Named turns come first, each shown by rows before and after it. Which turns, in which order, take the first row of each pair that follows to the second? Write the first one first, as in the answered first pair.
Z_926:
[ -9 -15 -11  25 -36  28   7  -4  -8   6  -2 -30  23] => [ 19  34  24  -1  -9 -11  14   3   6 -21  33 -13 -23]
[ -4   9  22  11 -21  33  39 -10   3 -28  24 -28 -33] => [-29  -8  20  11  -7  36  45  -2  -4 -17  11 -21 -40]
[-28 -36 -17  -3  10 -11  -3  -9   2  10 -30  13 -12] => [ 25  -7 -17   5 -31  -7 -19 -27  15  -9  -7 -13  17]
[ -5   9  -6 -16 -28  -2  30  -4   2   5   8 -19 -33] => [-17  -3 -11 -13 -27   5  31  -3  -2  12  -2 -19 -29]
Z_161:
[  7  -3   2  -2  -2 -27  -3  29  -1  15  10 -23   6] => [ 13  10   4  -9  -1 -30   4  24   2   6  17 -13 -11]
[ 20   1 -26  12 -21  17 -12 -15   5 -14   3   7  21] => [ 18  18  -9   8  -1  21   2 -10   7 -24  12  31  -1]
[ 13  11 -21 -16  26  -9 -19 -19  11  -4 -16  34  -4] => [  0  -5 -15  -4  36  -1 -23  -6   5   5 -24  32  14]
[ -9  -3 -19  -2  12  -4 -13   5  -9  22  -8  28 -24] => [ -9 -11 -26   3   4  -5 -19   4 -11  26 -13  18 -13]
Z_290:
[ 14   8   5  -2   2   9   7 -13  12 -16   7  22 -16] => [ 16   7  10  -5  15  -6  -1  -7  11 -13   7  22 -14]
[-22 -28  17   5  29   2 -12  26 -11   8  -4  -7   9] => [-14 -27  21  11   8   5 -10  26 -11   7   4 -27  18]
[ -5  16  -1   4 -11  16  20  -1   2 -14  10   1 -15] => [-11  14   0  -3  10   7  16   2   2 -11   4  16 -21]
[-34 -17 -15   1  31  -3  12  15 -25   8 -20   0  15] => [-25 -17  -8   2  24 -16   6  23 -25   9 -12 -19  26]
Z_259:
[ 41  38   6 -13   1 -20 -36 -20  31   0   7  -2   4] => [-28   5  33   1  53   1  -8  24  10  19 -10  23  -5]
[-16 -10  11 -26 -14 -25  18  13  -8   5  10 -23 -46] => [ -8  -5   5 -27 -25 -25  17   6  -5   2  12 -27 -46]
[  7 -32   9 -25 -34  16 -18 -14 -16   6  21 -10  13] => [ 13 -29  22 -31  -5  -7 -32  -2 -12   6  23  -4  18]
Z_567:
[-28 -18 -16 -10  30   3   5   6  -4  -1 -20  25 -12] => [-21 -15  -7  -6  39   5  -3  12  -1  -4 -18  30   0]
[-31 -37 -18 -14 -17 -23   0   2 -15  38 -23 -19  -6] => [-30 -37   5  -6  10 -26  -9  24 -15  39 -19 -16  15]
[ 32  21  -7  -8  31 -36 -25   5  23  -2   4  30   6] => [ 37  24 -26 -13  11 -32 -21 -14  25  -5   2  29  -5]
[ 20   5 -10  -4 -13 -21  -3 -23  -2  -4   7  -9  -2] => [  7  -2 -11  -6 -14 -26   5 -18  -6   2   5 -14 -12]
Pairs:
Between the rows of a pair lie two turns.
[-13  -7 -12  -9   6 -35 -23  18   9  17 -16  -1   7] => [-14 -10 -27  -9 -10 -25 -20   6   9  18 -23  -2   4]
Z_161 Z_926
[  8  11 -18 -11   8  -9 -14 -19   8  -1 -11  16  -7] => [ 19  12 -12  -6  -8 -18 -20 -13   7  -1   0 -11   6]
Z_290 Z_290
[-12 -17  28  15  36   6   1  31  -8   7   4 -13  10] => [  7  -9  11  23 -20  26   9   8  -7  -1  14 -39  15]
Z_290 Z_259
[  5  20  21   3  -6   8  25   5  -1 -18  22   7 -32] => [ 12   7   4  18 -37  28  15  -7  -3 -13  15 -12   3]
Z_926 Z_926
[-25 -28   5   8  12  17   4  11  -7  17   2  10  31] => [  1 -13  -5  10   1  28  -7 -11   1   6   4  19  43]
Z_567 Z_567
[-21  -8  20  -2  51 -35  -3  27   0  -4   0  19  30] => [-23  -8 -31   3 -52  16  37 -27  -5 -10   0  -8   1]
Z_259 Z_161
[  7   1 -18  -6   3  -9   9   1  22 -19  -6 -21  11] => [ -1  -4  -8   0   8  -7  13  12  18 -15  -6 -25  14]
Z_259 Z_290
[ 12  19  12 -15   2  -6   6  -9   4 -11  12  21 -21] => [ 19   7  -6   3 -29  16  -4 -21   4  -6   3   2  13]
Z_926 Z_926
[-24   6   8  -9  -5  21  38 -24  -2  -4   9  35 -69] => [-31   1  48   4  39  14  27  16  -5  -1  15  36 -42]
Z_567 Z_567
[ 13  13 -16   4   3   6  -5 -22   6   1  -1  -4   3] => [  2  10 -14  -1  20   0  -2 -18   4   2  -5   8  -9]
Z_290 Z_926
[ -8 -12 -34 -22  -8  -1  -5 -29  -8   6 -15  17 -20] => [-12 -14 -29 -23 -20 -13   4 -21 -11   8  -8  -2 -29]
Z_926 Z_567
[ 25 -14 -28 -23  20 -24 -17 -32   4  -1 -20  20  -4] => [ -1 -19 -12 -22  43 -17   0 -15  -3   2 -21  33 -20]
Z_567 Z_161
[ -7 -17  14   3  -1 -26 -10  21 -11   9   2 -19  12] => [-19 -12  17  -6   3 -25   6  21 -13   6   4  -8 -15]
Z_161 Z_259
[ 17 -21 -29  -9  -2 -24 -27  -2  -1  24 -17  -6  17] => [ 14 -18 -38   0 -28   9 -10 -17  -4  20 -18  -4  13]
Z_290 Z_290
[-16  -4   3  13 -25  58   9  -3   4   6  -1  12  -4] => [ 19  24  30   3  17  29 -18   5  19  -9  15  30   5]
Z_259 Z_161
[-28  -8   1   4  21  15  13  14  -1   9 -13  13  -3] => [-18  -5 -18   0 -24  14  20  -6   0   7  -8 -12 -13]
Z_259 Z_567
[-11 -10  16  14 -17  17   6  15 -26  -5  -1 -19  24] => [ -1  -1 -11   2 -40  18   9 -16 -22  -9  -5 -14   4]
Z_290 Z_161
[ 14   0  15  14   7   7 -16  22   5  -5   9  -6  30] => [ 9 -1  6 20 -7 30 -7 11  4 -5  5  0 29]
Z_259 Z_567
[-15   5  24   4  33  -2   9   4  -6  -2   7  28  -6] => [-15 -16   1  20  14  20  -6  -8  -9   9 -10  19  29]
Z_926 Z_290
[ 12  18  14  -7 -10  24   2   0   6  -9  13  16  -9] => [ 14   2  -2  -3 -29  19 -12  -5   3   2   3  -8  13]
Z_161 Z_161
[ 29  16  50  17  42  -6 -28  22   2 -10   9  19  41] => [ 10 -11  46  31  23   1 -24  34  -9   7  -1 -12  58]
Z_926 Z_290
[ 28  -2 -12  15 -42  14 -10 -21   1  -1   4 -20  30] => [ 23  25  27 -13   3 -33   7   7   5 -11  30  -8 -26]
Z_926 Z_290
